Rotation paths and how fast each direction turns (deg/step)
Each turn is a multiple of 5 degrees from 10 to 175, or 0.
Each row of a path follows its step; steps can be skipped.
path 1
step 0: [ -7  11   3  10  -8 -11  -3   5  -7   7  -1  12  -1   2   5  -1   0  -1
 -15   1  -3  -6  -4 -18  14  -3 -10   0   9  14   1 -11 -11  -1   4  -4
   0   6   9   1  11  15 -11  -9  -2  -7  -3]
step 1: [-13  10   7   1  13  -8   7  -5 -10   7   6  -5 -11   8   3  10  -8  -8
   1  -5   6  -1  -8  -3  -3   4   7  -5   7 -11  -5  -2   3 -11  -3   7
  16  -9  -3  15   8  -3  18  -6  -1  -6   2]
step 2: [  8  11   8  -3   3  -2  10   8  15  13  -3  -4   6 -15  -7  -8  10  10
  11  16   7   4  12  -8  -2   5  -1  -2   0   1   5  -3  12  -3   2  -9
   5  13  -4  12   4  -6  12  -4   6   2   1]
step 4: [  6   2  -3   5   8  -9   5  -9  -6   7 -13  18 -16   5   6  -3  -3  -3
   5   6  -7  -4   1   9   8   2   6   6   0 -11 -14 -18  -4  10  16   1
  11  -3   8  -4  -4  -3   1  -1   3   0  12]
step 14: [ -7  16  -4  -1 -10  -1   4  -8  -5  -3  -4   4   1  -4  -2  -7  13   0
 -11   5  -8  -2  -5   6 -17   1   1   9  -1   8   6   1   0   3 -15  15
   7  -5  -4  24   6   8   6   2   2 -12  -7]
step 18: [  1  11   4  -9  -2   0   6  -2   0  15   5  15  10   5  -1  12   9   5
   1   6   9  -3   5  -6   5   6   8   5 -12  -1   9 -10  -9  10  -4 -14
  -9 -11   5   4  16   5  -3   8   9  -7  10]
step 19: [  0  10  10  -5 -18  -4   2   4 -18  -3   2 -16 -13   4  -4  -9  -9   2
  -6   3   0  10  -4  -9  10   9  -6  -5   0  -6   5  -2   8  -5   2  -4
  -5  -8   9  -2   5   5   4  -9 -15  -2  16]
step 23: [  2  -7  -4 -13   0 -13   2   0 -15  -5  -5   7 -18   4  17  -6 -12   0
   7   8   5  -5  -5  -4 -11  -2  -5   5   5  12  -1  -1   2   0 -10  -9
   0   6   8  -3   1  -5  -5  -1  12  18  10]
Speeds:
[-1  1  1 -3  0 -1  3 -2 -5  2  0 -2 -3  0 -2  1 -1  2 -3  4  7 -1 -3  1
  1 -3  0  1 -3  2  2  0  1  0  0  1 -1  1 -7  1  2  0  1  2  4 -1  0] -> 85
[ 3  2  1  0 -3 -1  1  1  0  1  0  1 -2 -2  0  0 -4  1 -1  0  2  1  3 -1
  2  0 -3 -6  2  0  5  1  1  0 -1 -3 -1  1 -1  0 -4 -2 -5  4 -6  0 -1] -> 110
[ 1 -1 -1  2  2 -1  2  2  3 -2 -3  1  6 -2 -1 -3 -5  2 -3  2  1  1  0 -2
 -2  2  1 -2 -3  2 -1 -3  0 -3 -1  4 -3 -3  0 -1 -3  2  3  1  2  4 -3] -> 100
[ 1  4 -3 -1  3  0  0  2  2 -1 -4 -6  2  1 -1  2  0 -2 -1  3  1  1  2  3
  1  0  1 -1  5  3 -3  0 -4  0 -3  1  1  2 -1  3  2 -4 -1 -1 -2  0  0] -> 55
path 2
step 0: [  4  -1  14  10  -3   9 -15  -1 -10   0  -2  -8  -1   7   6  -2   3  -2
   5 -12 -11  22  -7   8   9  15   0  -3   5   4   4  20  -9   0 -13   1
   0   9   6  -8   2   3  12  -3  -2   5  10]
step 1: [  0  13   2 -15   5  -4  -3  -8   5  -8   7 -13   3  -7   4  -8  17  -7
   0  -1   6   8   1  14   4   2  -5  -9   9  -2 -14  20  -9  -9   6  -4
 -10 -10   9  14  -2  -6   2 -11   1   5  -1]
step 7: [ -7   5  -2  12   3   5 -13   0  -5  -3   4 -15  -2  -3  -5   4   8  -6
   5 -12   7   7   7   8  -2  18   1   6   6  14   3  -4  -6  -7   6  13
 -12  13  19  -5 -10 -10   6  -9  -8  -3   8]
step 11: [  5   2   4  -4  13   7   1   2 -12   1 -11 -12  20  -6   3   4   5   4
   9  -5  -1   9  -7   6  20  18  -3  -5   7  -2 -12   5  -3 -12   2  -2
  -9  -4  14   7   7  -7   2  -9   2   8   8]
step 17: [ -2  -2  -9   7   5 -12  -5   9   3  -1  -6 -10  -7   8  -4   3  26   1
  -4   0   8  16   2  15  -2  10  -2  -6   2   5  -2  13   0 -13   9  -3
 -11   9   0 -18  -1   0   8  -8  -7   5   6]
step 18: [ -2   0  10  11   3   0  -1 -17  -5 -15   4 -11   1  -8  -9  -4   6 -13
   6  -8 -12  12 -13   5   0  12   1   3   3  -7  -6   4 -12   2  -5  -5
 -11   2  18  -5  11   0  -9 -10  -6   3   9]
step 26: [ -3  -2   3  -3  -3 -10  -4 -13 -14  -2  11  -9  18  -5   0  -4   4  -7
  -2  -7   4   4   3   5  13   5   2 -10  12  10   1  20  -9 -11   0 -12
  -2  -1  -8 -10   1 -12   0  -3   1   1  21]
step 27: [  2  -1  -8   2  -2  11 -12   4 -12  -6  -5 -11   2   7   7   4  13  -6
  -5   1  -7  19  -4   7  -5   0 -11  -6  16   4 -11  11   0  -1   1 -14
  -6  10   5  -2  -4  10   3 -20   1   8  -8]
Speeds:
[ 1  1  3 -4  1  0 -4  2 -1 -2  0  1  3  1  3  2 -3  1 -3 -1 -3  2  4 -2
  0  3  0 -2 -4  1  0  2 -3  1  1  0  5 -3 -4  1  2  1  1  4 -2  0  1] -> 70
[ 1  2  1  1 -3  2  1 -3  2 -2  1 -2  0 -2  1 -2  1  0  4  0 -1  4 -4  1
  0 -2 -5 -3 -4  0  4 -1  0 -3  3  0  6  0  0  1 -1  0  0  0  1  0 -4] -> 80
[ 0  1  0  2  4  1  6  0 -2 -3 -2 -1 -1  1  2 -1  0  0  5 -3  0  1  2 -2
  1  3 -2  4 -5 -1  2  2 -1  0 -3  4 -2  3 -1  1  2 -1  1 -1 -2 -2  4] -> 100
[ 1  1  0  0 -5  3 -1 -1  0  3  4  2  0  1  2  2  1  1  1  0  1  0  1  1
  0 -3 -3 -1  2  4  4  3  0  2 -1  3 -2  3 -2 -2 -1 -3  5  4  1  1  5] -> 110
[ 2  0  0  0 -2  1 -3 -2  3  1  1 -2 -4 -2  2 -1 -2  1  1  2  0 -1  3  0
 -2  6 -1 -1 -1  3 -3 -1 -2  1 -4 -3 -2  4  1  3 -3 -1 -3  0  1 -5 -1] -> 160
path 3
step 3: [  2   4  10  -2  14  -3  17   4 -12 -17   9  -6   4  -6  -2   7   4  -3
  -1  -2  15  -4  -6   3   6   3  -1 -14   7 -12   8  -6  -6  -1   7  -4
  -4  -2   6  -4   6   8   1   7  -4   6  -5]
step 4: [  1 -14  -6   5   7  -3  -8  -4   1 -11   7  16  12   2   2 -10  -5  -4
  -9  -5   0   0  -3  -3   7  14  -9  -5   8   0 -14  -3   8  11   2  -3
  -8   1  -6 -12  -1  -2   7   4   1   9  -7]
step 7: [  1   9 -11  13  -7   8  -5  -1   7  -8  -1   1  -8   6   0  -9 -12 -10
 -14   7 -11   7  -2  -7   4 -11  13  -4  -7   3   9   2   7  -6  -4  -5
   6  10   7   7   2  -1   0 -10   2   2   3]
step 12: [  1   3   9  -1   4  -4  -8  -8   2  -7   2 -18   0  -2   4  -3  -8   2
  -3  -4   2   9  20  -2   4   9   9  -7  -6  12   5  -3   4  -5   1 -12
   1 -15  -5  -6   6  11   6   2  12   1   2]
step 13: [  3   0   9  13   4   3  -3   9   4   3   3   2   4 -10  -8   2 -12   5
   2  -8  -9   5   1  -1  -2  -1 -13 -11   9   1   3   7   6  -7  -2   3
  -6 -17   9   9   4 -12  16  -7   1  -8  -6]
step 14: [  5   1  10   2   6   8   2   8  -4   2  -9  -2  -2  14   0   8  -4   2
  11  -9   1 -15  -9  15   8   8   8 -10  10  -2   6  -7  -6   9  -3  -1
  -2   3   1   6  -1  -1  13  12   7   0   3]
step 23: [  5  -4   9   4 -10  -6   6  12   8  -2   3  -6  11   2   2  -9 -12  -5
  -8  -7  -2   3   4  -8   2  -2  14  -4   0  -9  -7   3  -3  -5  -4  -6
  14  -1  -1 -10 -12   4   7  10  13  10   6]
step 27: [ -3   6   5  -1   8   1  -3 -10   4   9 -10  -1   2  -3  -5   8   2 -12
   1  13   5 -13  10  -1  -2  13  -5   5  -2   7   0  12  -2  -7   1 -10
   7  -1   3  21   3 -11  -8  -9  -4  -3   5]
Speeds:
[ 2 -1 -1 -1 -2  3  0 -2 -2 -1  1  1  0 -1 -1  1  0  1  0 -3  1 -1  5  1
  0  3 -3  0  3  3  5  1 -3  0 -5  1  2 -4  1  2  1 -3 -1  6  0 -3  2] -> 25
[ 0  0 -2 -1  2  3 -3  4  2  5  1  0 -3  0  0 -3 -3  4  0 -2  0  4  1  2
  4 -3  3 -3 -3  0  0  1  2 -2  0  2 -1 -5  0  1  1  2 -4  2  1  0  0] -> 60
[ 3  3 -1  1 -2 -1 -2  1 -2  2 -5  0  4 -4 -2 -2  2 -3  2  0  2 -4  1  4
  1 -3 -4 -1 -2 -2  3  0  4  0  2  3  1  2  0 -1  2  0 -1  0  3 -2  0] -> 130
[-1  1 -2  0 -2  0 -3 -3  2  1  1 -2 -2 -3  0  4  6 -2 -2  0 -6  1  0  2
  1  2  1  4  2 -2  0  1  2 -2 -1 -4  3 -2 -2  1  1  3 -4  0  2 -1 -1] -> 70
path 4
step 3: [  1   6  -8 -10   6 -10   8  -3  10   0   8  -7   3  -4  -3  -2   7  -7
   9   4   8  10 -14   3  14 -11  -5   0  -2  -3 -12  -4  -2  -2   2   8
  -4 -11  -6   0  -9   7   3   4  16  12  -8]
step 11: [  5   4   6 -17  -5  -4   6   1   3  -4  -1  12  -2  -9   9  -7  12   0
  -5  -3   7  10   1   6  -4  -6  -4   4   6  -7  -8   6   4   3  -1  -2
   2 -18 -10  10  -1  -4  -8  -6  -8   4 -18]
step 12: [ -3  -6   3  -5   8   3  -1  -4  15  -8   8  -2  -2   0   2  -6  11 -14
  -6  -7   9  -3   7   0   2  -5  -5   8   3  -4 -16  13   8   8   0  -5
   7 -11   0  10  -2   9   0   1  -3  -4 -19]
step 14: [ -7 -10  -5  -6   5  -7  -2  -6  11  -4   3   6  -8 -11  14   2   4  -4
  -1   2  11   1 -14  17   4   0  -4  14  14  -3   2  -5   9   3   9   0
  -6  -4  -9   0   3   4  -2   4   9   8 -10]
step 15: [ -7  -2   2   3  -4  -1  -5  -5   1 -12  -4   6  -2  -8  14   0   4  -7
  -5   9   6  -3 -14  11   1   7  -8   6  -1  -3  -7  12  -4   3   0   6
 -13  -7   6   8   2   4  -8  -4   4   6 -22]
step 19: [  5 -10  -4   8   5 -10   6   2  13  -8   1   0  10 -13   7  -3   7  -8
  -3  10   6  11  -3   6   9  14  -3   6   3   3  -2  -1  -2   3   2   6
 -15   2 -14   4  -4 -13   2  -6   1   5 -11]
step 23: [  6  -4   3  -1  11   3   9   8  12  -7   2   1  -1  -1   0 -13   0  -2
   0  -5  16  -3   2  -2   9  11  -2  13   9  -3 -20   1   3   1   2   4
  -6   9   6  -3   6  -6  -3   5  -5  10 -15]
step 26: [  5   6   5 -10  -1  11  -3  -6  -2  -5   9   1 -10   0   6  -5   0  -4
 -11   6  10  -1   2  -1   8   8   6   4   2  -3  -9  -4   1  11   8   1
   4  -7   0  14   5   4  -4  -9  -9   4 -26]
Speeds:
[-2  3  2  2 -1 -2  0  1  0 -1  3  1 -2  1 -1 -3  0  2  4  1  3 -2 -3 -5
 -6  2  0  1 -4 -3 -2  1 -4 -1 -4  4 -1  1  1 -1 -2  3 -2  3  2  1  0] -> 145
[-1 -2 -2  3 -2  5 -4  2 -2  2  0  4 -2 -4  1  1 -3  0 -1  2 -2  5 -3 -1
 -1 -2  0 -1  0  3  2 -2 -4  2  1  1 -2  0 -2  3  3  1 -2  1  3  0 -2] -> 70
[ 0 -3 -2 -1 -6 -4  1  2 -1  2 -3  2  2  1  4 -1  1  1 -1 -2  1 -1 -2  1
 -4 -1  0 -2  0  0 -2  6  0  1 -2  0 -4  4  0 -2  2 -5  2 -1  1  0 -2] -> 80
[-2 -1 -5  3 -2 -3 -1 -3 -1 -1  1 -3 -3 -2 -4  1  4  0 -3  1 -5 -4 -4  1
 -1  1 -1 -1  0 -2 -2  1  2  2  3  3  2 -2  0 -1  1  1 -2 -4  3  1  2] -> 25
[ 2  2 -1  0  1 -3 -2  0  0  1  2  2  0 -1  2 -3  2  2 -6 -5 -2  3 -2  4
  1 -2  1  3 -4  1 -1 -3  4 -3 -1  3  1  3 -2  1 -2  1  0  3  0  1  1] -> 130
path 5
step 1: [ 11  -1   8   0   2  11 -11  -3   2  -3   7  -6 -16 -10  -3   1 -11   1
  -5   6 -15  10  -3 -16   0   1   3  -4 -10   9  -8  -1   9  13  -1   6
   6   2  -3  -2   1   0   1 -18   4 -12   8]
step 2: [ -9  -3   9   7  11 -10  -6   6   4  -5   5  14  -1   5   4  -4  -9  -5
  -1  -2  -8  -6  -4  -5  -6   3  -3 -10  -6   2   4  -4  -8  -1  10  -7
 -12  -9  -8  -7   9  12  -8  12  17 -15   3]
step 6: [-11   3 -14 -12  -3  -6  -6   7  -5  -9  -6  -1  -4  -1   1 -14  -6 -12
  19   5  -4  -5  -7   1   2   3  15   0 -10  13  -8   1   0  11   3   0
   2  -8  -3   7   9   4  -1   3  -5  -3 -16]
step 10: [-11   6   9  -8 -10  -5  -4  -6   4 -16   0  -3 -17  -8   9   3 -14   8
   0   4   4  -3   3   2  -3   9  11 -12   6   2   8  -6  -8   0  11   1
  -2  -3  -1 -10   3  -8   0  -2  -8 -15   6]
step 16: [  8   4  -4  11  -9   2  -5  -8  -4   1  -5   0   2   6   1   1   2   5
  -6  -3 -16   8  -8   7  10  -9 -10  10   5  -8  -1  -4   3   3  -1  12
   3  -3  -6  -9   5  -5  11 -22  -9 -18   1]
step 20: [ 10  -5   3   9  -5 -11   9  -9   3  -4   2  -2   7  12  -7   1   2  -1
  -5   7  -2   5   0 -13   0 -12  -3  13   2   0 -10  -2  -2  -7   5   7
 -19  10   5  -7  12   5  12  17   1  -2   6]
step 24: [  6  -1  -5   6 -10  -2  16  -2   0   4  -9   0  -7 -11  -3  13   7  -7
   5  -7 -12   4 -18   8   4   2  -5   0   4   8 -14  16   3  13  -4   5
 -12  -1   2  -1   4   3   6  -3   8   0 -10]
step 28: [  2  -8  14  19 -11   0  -9   4   0 -11  11   2   2   2   1  11 -12  -4
   4   6   1  -8 -12   7  13  -8 -10   8   4  -6  -1   1  -4  10   3  11
  -3   1   9  -5   9 -12  -5   0   2  -4   3]
Speeds:
[ 4  1  1  0  2 -6 -2 -4  0 -3  3  1  2  1  0 -5  0 -3  0 -6  2 -1 -3 -3
  1 -1  0  2  2  2  1 -1  1  0  3  1  1  1  2  3 -3 -1 -2  1 -1  2 -2] -> 125
[-2  3  1  2 -2 -2 -1  2  4 -3 -1 -1 -1 -1 -2  1  0  0 -2  2  4  1  3  2
 -3 -4 -4  3 -1  3  2  1 -1 -1  1 -2  1  1  4 -4 -2  4 -4  2  0 -2  1] -> 140
[-1  3  2 -3  3 -2  2  3 -1 -1  2 -2  2 -2  0  3  0  0  5  0  0  0 -3  2
  1  1 -1 -1 -1 -1 -3  0  0  2  1  3  6  1  5 -1 -2  0  3 -3 -2 -3  3] -> 120
path 6
step 1: [  4  -3   1  -7  -4 -19   7  -2 -11  13  10  -1 -11  17   3  -9  -2   3
   6  -9  12   9   4   0   1   5  11   1  -2  17  -2   1   8  -2   2  -9
  -1   7 -11  -1  -5 -11  10   0   5  17  -4]
step 3: [ 14  -6   8  -5   2  16  -1   4   0  -4   7   6  16  -4   3  14  -6   3
   0  -7 -15  -5   3  -9   1  -6  -3  -3  -9  -3  -7  12  -5  -5  13   2
  -2  20   2 -13   2  -5   4  11  -3   8   5]
step 6: [ -8  -6   4 -20  12   8  -2   3  -4  -2  -5  -1   8   9  11 -11  -7  -1
   2   1   3   1  15  -4  -2 -22   2   8 -13   6   2   2  -9   5  12   9
   1   2  -1   2  -4  10   2 -16   3  10   3]
step 12: [ -7 -10  10   6   2  10  -6  11  -5  -3  -5   8 -15   9   5  -4   4 -10
  11   1   7  -3  14  -6 -11 -17  -3  -3  -3  -2   6 -11  -3  -5   7   4
 -14   6 -19  -1   8   3   5   3  -7   5  -5]
step 13: [  5  -2  -9   4  -2   3  -2   1 -10   3   1  -1 -11  -4  14   2  -1  -1
  -1   0  -2  -7   0 -17  -1 -13  15  11  -7  14   4   7   5  14  13 -14
   0  -2   6  -1  -2   8  16  10 -15   1   0]
step 17: [ 10  -9  19 -14 -18   2  -3   1  -2  20   0  -6   0   0  -8  -4 -12  -4
  -1   1  -4   9  -5   6   9  -1   9   5   0 -10  -4 -17  -4 -10   7  10
  -6   0  -7  -6  -5  -3   5  -9   0  -1  -1]
step 21: [ -9   4   5 -17   5 -14   6  -3 -10 -10   2   2   6  -7   3  -8  10   6
  -7  -2  10  -3   6 -15  -3  -9   1  -7  -4   9   1   1 -25   3   4   4
  10   4   0  -1   2  -3  -3  13   3  13  -2]
step 23: [ 10 -15   6   3  -5  -9  -4   7  -3   3   3  -6   8  -5  -3  -7 -16  -7
  -5  16  -5  11  13  13  -4 -10   1  17   1 -12  -4   7   3  -4   8 -11
  -4  -4  -3  -5  -5  -2   5  13  -9   5  -2]
Speeds:
[ 0 -2 -3 -1  2  0  1  3  0 -1  4  0  4 -2  1 -1  1  5  0  4 -2  3  2  0
  3 -1  1  0 -4  2  0  2  5  3  2 -4  0  1  1  2 -2 -2  2  3  2  2  2] -> 145
[ 2  1  3 -1 -1 -3 -5  0 -1  3  2 -2  5  1 -2  2  3  2 -1 -1  2 -3 -1  0
 -5  0 -3  1  0 -4 -3  1  2 -2  0  2  0  0  3 -1 -3 -4  1  4 -1  0 -2] -> 55
[ 0 -1 -1  1 -1 -1  2  2 -3 -1 -2 -2 -2 -4 -1 -1 -2  4  0  0  4 -1 -2 -2
  1 -1 -5  0  2  0  0  4 -3  3  2 -2  2  1  4 -1  3  0  2  0 -1 -6  0] -> 135
[ 4  1  8  3  2  1  3  0  0  0  1  1 -1  2  3  2 -1 -2  4 -3 -2  1 -3 -1
  0 -1 -1  2 -3  2  0  3  2  2 -3 -2  1  0  2  4  0  1 -1  4 -2 -2  0] -> 65
